Each named move below is a turn or a mirror, shown by a few rows before and after it. Which moves, in which order, take the first row of each later pair to the second? The first pair is answered.
dulo (before => after):
[ 7 -1 -3 -1  2  1  6  2  1  4 -8] => [-3 -8  2  2  4  5 -1 -5  4  6  3]
[  2  -6 -12 -16  10   2  10  -4   1  -4   4] => [ -1  -8 -10 -15  11   2   7  -6   2  -4   7]
[ -7 -15  -2  -6  15  -9  17  -2   3  13 -10] => [-12 -16   0  -4  17  -7  15  -4   5  13  -6]
[  0 -10   8  19  -4   6 -13   3  17  14  -8] => [ 10  -4   2  17  -6   2  -5  10  15  12 -17]
doz (before => after):
[-14  -1   3  -5  13  -3   8  -7 -12   1   2] => [-14  -3   4  -6  13  -1   5  -7 -10  -1   5]
[-18   0  -1  -8  -7   6  -6  -1  -1 -10  25] => [-11  11  -1  -9 -14   3  -2   2  -7 -11  24]
[ -4 -11  -8  -4   6   2   3   2   1   1  -3] => [ -4 -12  -5  -4   4   4  -1   0   3  -3   3]
[ -2   5 -10 -10  -1   5 -10  -1  12  -1   6] => [  0  10 -10 -10  -5   4  -9   0   9  -4   5]
pesaz (before => after):
[  0  -8  -4   3  12   4  -5   0 -12   4  -5] => [  8   5  -5   1   1   1  -1   3 -19  -5  -1]
[-5 -3  6  0 -1  5 -7 -7  2 -3 16] => [ 2 -2  4  0 -6  7 -6 -2  7 -6 12]
[  6  11  -4   1  -6   3   0   3  -9 -10   4] => [  0 -11  -9   1   6   5  -4   2   6   1  -3]
[ -7   3  -1   5  -4   2   5 -12  -1  -9  -2] => [ -3  -1  -5   3  -4   3   5  -8   6 -12  -6]
Then:
Between the rows of a pair lie 2 to 3 moves.
[-22  12   3  -8  13 -11  11 -15 -25  12  11] => [ 20  17 -18 -19  -6  -8  20  10  -7  -6 -12]
dulo doz pesaz
[  7   4  -6  -7  -5  -2   5   3  -4 -13   2] => [-3 -6 -8 -6  7 -6  9  0 -7  2 -9]
doz doz pesaz
[  6 -10 -19 -16   7  -2  14   2  13 -12 -13] => [ -1   2  -3 -11  -4   8   2  -9  10 -27  17]
dulo doz doz
[-14 -14  -4   2  16  -4  -2   0  -8  21 -11] => [  6  16  -3  -2  -5 -11   8   7 -23   6  -9]
dulo pesaz
[  2  -4  -6  -7   0   3   2   3   5 -13   5] => [ -2 -10  -4  -5   6   2  -1   0   5  -9   6]
pesaz pesaz pesaz
[ 17   3 -11   3   7   0   4  13  17   3 -21] => [ -4  10  13  10   2  12 -14  -8  12  -8  19]
dulo doz pesaz
[-16 -18   3   4   3   9 -14  -5   7   4   3] => [  3 -12 -12  -3  -2   0   1  12   8   4 -22]
dulo doz
[  1  15  11   1 -12   3  -4  -1 -10  -8  17] => [  9  20   2  -1 -11  -8   8   6 -16   1   0]
dulo doz
[ -2 -10   7   2  -3   9 -19 -10  10  -3  12] => [-10  -6   3   1  11  -8  -2  -8 -12  19  -9]
dulo doz pesaz
[ 12  25  10  14 -23  -1  -6   9  -9  -9   1] => [  0 -20   1  18  -6  11 -21   6  26   1  -6]
pesaz doz
[ -9   7  10  20  -7  -1 -12  -9  -6   6   6] => [ 11   3  -8  15  -7  -5  -1   6   2   8 -21]
pesaz pesaz dulo
[  7  30  11   3 -13  -7   5  -1 -15 -11   7] => [  8 -18 -10   2   9  -2   1   9  24   5 -23]
doz pesaz doz
[-15  -9   1  -4  18  -3   9  -7  -7  10  -3] => [  6  14   3  -8  -9   3   9   0  -9 -16  10]
doz pesaz
[ -5   3   0  16  -2 -12   6   6  -6  18 -20] => [  7  -4  -7  11  -7  -5   2  10  11   7 -22]
doz pesaz pesaz
[ -3  -7   4  10  -5  11 -14   0  19  -3   6] => [ -1  18  10  11 -11  -1  -3   0  -9  -1   6]
pesaz doz doz
[ 17   6  -3 -13 -12   6   1   7   8 -24   9] => [  6  10   7  -7 -12   8  -6  -2   0 -23  20]
dulo doz dulo
[ 15  22   1  17 -24  12  -8  13  -3   4   4] => [ -6  20  10  22 -10   7 -10   0 -17  16  14]
pesaz pesaz
[-18  -8  -4  -2  20 -16  14  -6 -22  19 -14] => [  3 -31 -19  -8  14   0   4   6  20   1 -22]
doz pesaz pesaz
[  8  -5  -2  14  -2  -5  -2  12   9  15 -24] => [ -7 -11  10  19  -4   8 -16  -3  17   9   2]
dulo doz
[ -6 -12  -6  12  12  -3 -10   4   4  18 -17] => [-13   9   7  15   5  -8  -7  -5 -17  15  -3]
pesaz doz dulo
[  6  -4   4   2  -9  10 -17   6  15 -15  13] => [-10 -13  -3   2  17  -9  -2   4  -4  16 -15]
pesaz dulo pesaz
[ 19  22   8  -2 -18  -9  -2  -4  -8 -21  17] => [ 15  27   9   0 -17 -14   3  -4 -18 -12  12]
dulo doz
[  0  -8  -5 -16  20   8  -7  -3  12 -16  24] => [  8 -11 -10 -17  16   8  -6   3  17 -15  16]
pesaz doz pesaz
[ 7  4  6 10 -8  7 -4 -2 -1  2  4] => [-3 -1  7 11  3  3 -1 -4 -3 12 -2]
pesaz dulo pesaz
[  4   8  -5 -11   4 -11  14   2 -12  -5  -1] => [-12  -2   2  -8  15 -10   7  -6 -10   3   6]
pesaz pesaz dulo
[  4   5  -5 -14 -13   1   7   3   7 -21   1] => [-17 -17  -8 -10  10  -4   6  -6   9   3 -10]
doz pesaz
[  7   5  -5 -18  -7  13   6   1   6 -26  19] => [  6  15  -5 -20  -4   2  17   1 -13 -19  11]
pesaz pesaz dulo
[  7   5  11   8 -14  10 -11  -3   8 -13  15] => [ 15  19   6   7 -15  -4   4   7  -6  -4  -5]
doz doz
[ 11  -2   0  -1  -3  10 -10   6   9  -1  -7] => [  2 -10   5   1   4   8 -12   2   6   7  -9]
pesaz pesaz pesaz
[ -1 -13   6  -2  12   6   0   1   8   1   0] => [  6   5  10  -5  -3   6  -1   3   2 -11   8]
doz doz doz
[-11  -5   6  12   1   8   0  -4   9   9  -1] => [  5  10   0   8  -6  -2  13   4   0   4 -13]
dulo pesaz pesaz
[ -1  -3  -2   5   2  -3   2   6  -3  13 -14] => [-10  -6   7   6  -2   8 -12  -4   4   4   7]
dulo doz doz
[-12 -20   3   3  17  -1  -2  -1   4  15  -6] => [ -4  16  17   2  -5  -2   1  -6 -18  -3  16]
pesaz dulo
[ -6   8   5   1  -4   9   0  -8 -15  -4   6] => [ -3 -13  -4   1   4  15  -5  -2   7   1  -4]
dulo pesaz dulo
[  7  -6   8  17  -2  11 -16   8  15  -7  -2] => [  0  -9   0  16  12  -2  -1   9   0  13 -23]
pesaz dulo pesaz
[ 14   5  -6   2  -2  -6   9  13  -3   8 -20] => [ -5   9   3   4   4  -9   9   1 -17  17  -9]
doz pesaz
[  5  17  -1   2  -6  -6   6   4 -15   3  -8] => [ -2  17   9   4 -10   2  -2  -5 -13  -3   8]
pesaz dulo pesaz
[-22 -19   7   6  20   8  -7 -13   1  10   2] => [ -3 -26  -7  -3  18   6   1  -2  15   4 -14]
dulo doz doz
[ 11  -7  -9  14  17   2  -7   6  20  10 -21] => [ 11  -9  -4  12  10  14 -19   1  27  -2   0]
doz doz
[-22 -13   3  -6  27  -6   6 -13  -9  13   4] => [-13  16   7  -8   9  -8  13 -12 -27  -2  13]
pesaz pesaz pesaz
[-9 -3  1 10  2  2  1  4  8 12 -9] => [-7 10  9  8 -8  5 -4 -2  3  0  8]
doz doz pesaz
[ -3 -10   5  15  -3   5 -14  -2   7  13  -4] => [  5  12   5  13  -9  -3  -2   4 -10  11  -9]
pesaz dulo doz
[ 12  13  -6   0 -12  -6   9  -3  -8  -7   9] => [ -3   3  -7   2   0 -13  12  -9 -17  10   1]
doz pesaz pesaz
[  7  -8 -11  -3   4  -5   8  10  -2   7 -18] => [-15 -11   9   5   7   4  -9  -9   0   3  14]
pesaz pesaz dulo
[  3  -3  -4   7   4 -10  12   9  -8  18 -26] => [-21  -4  18  11   5   1 -10 -11 -10  12  10]
pesaz dulo doz
[17  5 -5 -6 -8  6  0 -2  0 -8  6] => [ -4  -7   2   0   4   7  -7 -13  -1   4  10]
doz doz dulo
[ -7  15  20  -2 -12   7 -12  -6  -1  -7  20] => [-24   5  18   2   3   1  -8 -10  -7  13   9]
doz pesaz pesaz
[ 14  -2 -12  -5   5 -10  15   9  -6   6 -15] => [  0   8   1  -3   7 -12  14  -1 -20   7  -1]
doz pesaz
[ -4   6  19   4   0   3  -3  -8 -18  -3  22] => [ 20  -2  -5  -3   4  -8  16  14  -8   6 -19]
pesaz pesaz dulo
